In the data rows, the value 500 means zero.
Every row has a hidden score. In each pair, how much higher is the second row's than the first's? 15 means about the same, 30 much higher and 0 much lower. The score is a weighted sum of the row's numbers plus the product of two more (or one squared), each taken from its middle value.
604/604/519/442/578/389/451/356/458/560/549
295/394/475/491/640/576/443/558/491/462/467 ~ 15
471/509/519/424/402/497/412/484/447/517/440
587/534/486/466/494/524/470/392/492/577/446 ~ 18
330/562/639/499/434/291/299/652/437/504/525
385/532/486/416/426/465/488/483/505/592/406 ~ 20
617/516/533/518/600/618/536/572/423/351/629
443/415/442/541/463/528/575/571/520/470/462 ~ 16
425/369/393/623/485/428/517/602/734/673/304
641/400/337/703/502/438/725/408/640/546/495 ~ 27
652/402/371/637/302/415/598/481/594/608/431
602/557/528/509/444/520/458/524/398/419/555 ~ 12
529/428/378/523/546/529/651/443/556/537/433
481/529/475/462/349/411/482/505/449/441/448 ~ 9
345/365/427/582/401/360/524/551/614/681/349
499/387/327/696/403/326/575/381/570/619/446 ~ 16
536/406/471/531/469/670/564/564/516/482/523
484/406/456/551/478/508/528/545/560/549/337 ~ 15
388/300/385/723/564/394/569/603/628/553/464
445/546/580/435/430/640/530/639/477/488/509 ~ 12
417/426/539/591/593/509/589/635/474/363/538
568/523/576/586/547/363/434/582/481/498/552 ~ 12
487/505/509/581/629/505/559/477/549/477/549
511/446/441/520/510/588/581/530/503/428/553 ~ 12
514/689/598/365/503/508/411/372/495/578/541
544/467/416/569/358/515/611/509/565/613/409 ~ 15
565/503/443/504/440/678/637/399/579/493/498
423/402/488/511/593/540/534/632/530/431/439 ~ 8
537/400/303/556/294/515/595/312/670/653/318
450/415/454/612/526/508/576/628/536/443/487 ~ 12
571/581/507/454/579/432/475/387/508/546/534
509/700/675/294/455/486/309/496/423/548/467 ~ 7
422/537/578/418/544/592/395/648/253/300/606
535/502/600/637/617/424/474/661/498/485/643 ~ 20
543/363/456/650/598/579/610/553/536/427/597
557/481/511/598/362/468/510/512/560/566/503 ~ 9
524/406/342/578/505/497/670/395/624/621/421
488/441/426/615/509/445/526/561/492/443/496 ~ 7
406/588/524/394/419/465/397/474/427/518/407
657/462/466/590/584/531/557/506/509/436/575 ~ 19
464/452/433/525/375/396/615/368/674/692/308
382/616/579/418/505/411/463/522/440/544/475 ~ 7
586/404/322/586/576/522/648/387/441/433/590
444/457/456/533/518/540/541/604/473/441/493 ~ 5
491/365/345/593/436/474/653/452/673/631/354
384/567/569/358/652/593/415/570/342/326/598 ~ 7
556/608/506/492/500/347/480/313/473/569/508
503/575/611/459/517/555/473/531/365/427/575 ~ 10
430/395/512/585/582/482/533/626/509/464/618
430/399/368/587/461/472/579/522/604/587/330 ~ 16
440/478/514/579/594/432/502/535/487/459/586
498/455/495/566/605/410/417/542/484/467/579 ~ 10
522/658/619/396/411/477/363/579/372/479/574
478/375/337/656/284/517/677/516/540/499/375 ~ 26
607/485/498/414/538/658/412/520/377/337/605
453/407/464/571/509/458/433/656/438/425/401 ~ 6
529/583/596/432/497/677/471/573/423/365/610
419/438/522/474/484/655/504/601/497/487/431 ~ 18
455/369/338/531/401/594/641/695/571/476/339
434/454/536/527/531/516/547/576/684/595/485 ~ 18
552/464/403/576/448/448/562/484/477/456/547
580/462/525/560/447/660/515/587/390/351/682 ~ 9
574/664/605/329/441/583/485/483/440/471/592
383/539/542/443/439/632/475/639/471/507/422 ~ 15
383/541/670/460/650/519/341/661/406/360/688
285/561/633/354/525/413/282/619/455/563/342 ~ 14
340/299/347/648/485/420/537/539/639/636/326
514/611/636/357/414/511/370/454/447/467/536 ~ 9
498/467/500/567/520/546/500/583/472/508/502
555/617/638/429/416/489/299/514/298/377/563 ~ 9
606/376/277/674/502/489/650/361/608/561/499
530/620/586/335/483/483/395/416/427/465/514 ~ 9
438/492/611/521/494/427/402/661/468/503/379
392/475/470/506/460/420/486/643/522/569/351 ~ 16
646/435/382/589/553/586/625/389/471/377/654
333/535/563/460/601/403/387/503/537/530/407 ~ 8
528/507/566/548/548/410/358/497/461/522/521
426/563/597/373/444/665/494/618/496/400/448 ~ 16
414/446/320/504/428/484/594/453/661/605/353
387/496/479/501/456/450/510/606/525/588/388 ~ 10
610/444/437/508/440/560/557/445/534/515/420
512/344/362/609/461/586/607/493/447/417/503 ~ 16
611/432/369/614/543/554/615/374/456/388/609
545/590/532/397/637/535/537/392/580/573/525 ~ 12
632/431/347/642/468/358/645/366/558/531/433
352/536/625/444/510/633/470/611/401/326/574 ~ 10
460/434/497/559/523/493/515/528/678/567/372
485/398/442/525/628/607/603/586/657/488/456 ~ 16
655/685/635/328/493/638/451/423/412/444/584
471/391/421/603/471/376/553/587/548/545/412 ~ 15
639/613/552/449/582/479/488/360/335/369/691
393/343/468/606/407/567/543/602/604/492/401 ~ 14
442/632/554/376/514/273/378/536/503/634/494
645/476/412/573/394/486/601/422/544/571/555 ~ 21
502/502/531/385/405/656/553/426/526/479/478
381/520/515/495/614/342/434/536/522/496/404 ~ 9
504/578/535/371/621/570/439/452/366/367/648
506/396/432/609/484/604/585/558/454/397/536 ~ 14
436/411/469/515/524/598/472/518/515/434/518
596/551/598/583/442/355/417/524/492/561/502 ~ 12
716/401/409/605/441/553/677/348/633/556/515
464/511/565/501/560/479/427/679/484/502/521 ~ 2
519/583/406/477/343/356/585/344/587/719/354
297/363/454/582/574/415/524/585/566/503/414 ~ 14
368/476/553/537/429/431/406/578/552/568/410
543/708/636/325/403/603/391/520/293/342/611 ~ 9
470/621/653/384/563/589/344/569/276/299/658
453/611/508/415/343/413/422/404/456/614/408 ~ 20
660/519/356/511/350/472/551/378/534/623/404
535/487/516/489/475/588/498/417/501/460/560 ~ 15
400/588/588/390/636/458/440/573/510/523/464
522/537/404/498/377/503/542/503/526/511/471 ~ 16
612/473/516/571/625/371/470/483/614/598/518
376/517/557/450/634/624/399/611/395/384/576 ~ 14
417/458/483/492/598/389/378/605/480/439/417
512/475/553/529/521/498/491/567/542/532/569 ~ 17
496/388/319/650/408/387/590/500/576/533/426
440/497/483/544/424/330/422/522/577/596/494 ~ 8
613/480/387/554/461/475/508/361/516/583/527
448/348/456/666/546/436/509/570/454/471/531 ~ 16
516/433/468/629/492/347/537/642/556/559/430
358/472/537/531/423/400/528/595/534/567/435 ~ 21
496/421/414/541/527/445/518/442/598/635/479
617/637/582/458/623/461/497/315/410/437/651 ~ 18
491/532/476/461/529/500/456/372/498/524/565
313/502/545/342/641/598/391/611/433/361/442 ~ 10
508/611/545/459/349/389/452/468/582/643/332
637/493/505/523/541/512/650/425/661/570/578 ~ 22
496/584/560/368/462/526/386/619/423/503/452
547/349/418/588/617/587/576/550/562/414/561 ~ 26
482/547/567/428/663/602/497/577/511/469/535
632/422/450/561/550/423/576/387/594/549/497 ~ 21
452/535/555/386/627/622/443/580/466/400/462
616/565/410/444/530/591/620/401/502/561/584 ~ 22
415/497/353/428/294/498/559/354/551/647/274
681/426/377/629/536/474/673/408/529/499/628 ~ 19
618/454/499/578/605/505/606/470/487/439/638
565/560/516/440/510/615/492/497/394/389/492 ~ 9
340/594/668/318/605/594/395/584/365/353/537
502/635/572/329/486/544/471/470/438/481/520 ~ 19
498/614/683/485/576/348/351/590/508/546/520
567/551/544/430/498/473/387/479/475/565/493 ~ 14
492/549/585/533/394/499/433/603/453/524/465
523/343/378/690/588/470/542/564/552/461/594 ~ 15
628/387/319/666/475/580/639/428/539/456/608
611/357/318/677/400/587/720/438/583/497/523 ~ 19
563/515/550/396/681/680/464/569/312/232/645
589/475/452/508/537/500/496/447/468/525/541 ~ 14
459/494/421/489/428/491/566/472/599/612/372
586/335/308/644/510/611/668/457/639/504/493 ~ 17
495/536/516/444/442/515/494/434/524/538/419
570/687/596/456/490/296/410/445/546/669/520 ~ 12
508/504/452/432/535/637/606/400/548/425/496
430/497/475/442/483/554/546/435/576/529/415 ~ 12
430/508/560/542/482/395/472/521/675/729/358
547/497/518/562/555/449/479/487/622/598/486 ~ 5
401/532/595/440/591/532/477/591/477/466/609
521/518/669/477/647/551/455/480/487/427/657 ~ 18
418/484/398/507/574/494/471/531/422/441/522
627/561/532/488/602/428/430/412/513/511/613 ~ 14
341/324/405/612/448/411/554/572/711/658/348
623/482/468/558/555/650/622/486/609/452/559 ~ 14
398/496/484/465/656/482/437/602/434/430/509
534/396/347/476/362/643/712/374/611/548/437 ~ 27
422/551/511/405/432/432/448/553/421/412/381
553/511/415/586/479/392/561/427/595/591/416 ~ 25
450/593/663/415/518/561/340/685/365/394/566
693/470/450/590/494/538/639/406/579/559/543 ~ 27
540/612/564/423/449/550/496/463/427/504/494
396/584/428/470/271/432/504/433/418/550/325 ~ 14
395/593/626/457/450/441/402/490/427/504/534
493/287/379/715/442/533/722/567/730/593/347 ~ 19
725/434/419/512/554/746/644/368/532/371/642
387/533/521/436/402/536/409/516/526/574/436 ~ 1
489/524/479/441/605/488/495/482/404/421/514
471/472/611/578/564/464/462/545/521/486/499 ~ 20
540/687/586/396/635/497/470/399/454/488/582
362/334/420/618/437/596/574/654/553/414/428 ~ 13
416/474/457/470/643/412/458/484/481/493/548
461/638/643/369/374/445/395/419/426/483/510 ~ 13
511/431/331/505/453/407/536/362/509/557/382
539/416/399/525/567/663/615/488/563/493/413 ~ 13
493/613/597/481/348/348/418/390/610/747/424
382/574/592/403/526/401/348/525/577/614/511 ~ 5
588/646/629/460/390/480/414/409/439/539/593
512/497/489/517/602/430/499/537/437/450/427 ~ 10
454/622/507/375/407/440/395/451/366/532/478
369/440/435/469/486/671/556/555/494/452/410 ~ 20
583/324/338/594/554/628/675/457/628/520/489
633/471/471/548/452/609/617/428/557/462/487 ~ 12
505/437/423/639/462/516/607/526/572/491/489
496/502/433/510/369/532/522/547/576/567/331 ~ 10
482/538/519/514/368/421/403/574/452/507/395
342/449/523/485/417/498/483/569/578/600/387 ~ 24
627/345/300/689/453/577/668/499/665/532/415
662/483/491/483/587/674/560/521/495/422/594 ~ 16
717/484/406/517/317/518/565/363/517/541/440
654/664/562/434/491/533/501/348/378/476/667 ~ 13
536/502/538/428/415/522/528/479/612/621/470
518/627/517/339/425/581/475/387/479/502/476 ~ 16
541/529/542/468/458/511/514/504/481/500/555
604/410/497/590/535/584/593/614/524/404/656 ~ 15
418/429/443/513/445/474/407/652/428/478/368
323/560/590/458/453/340/323/570/423/516/427 ~ 18
639/545/482/472/387/528/542/404/394/408/500
535/550/400/508/363/347/493/376/541/634/407 ~ 15
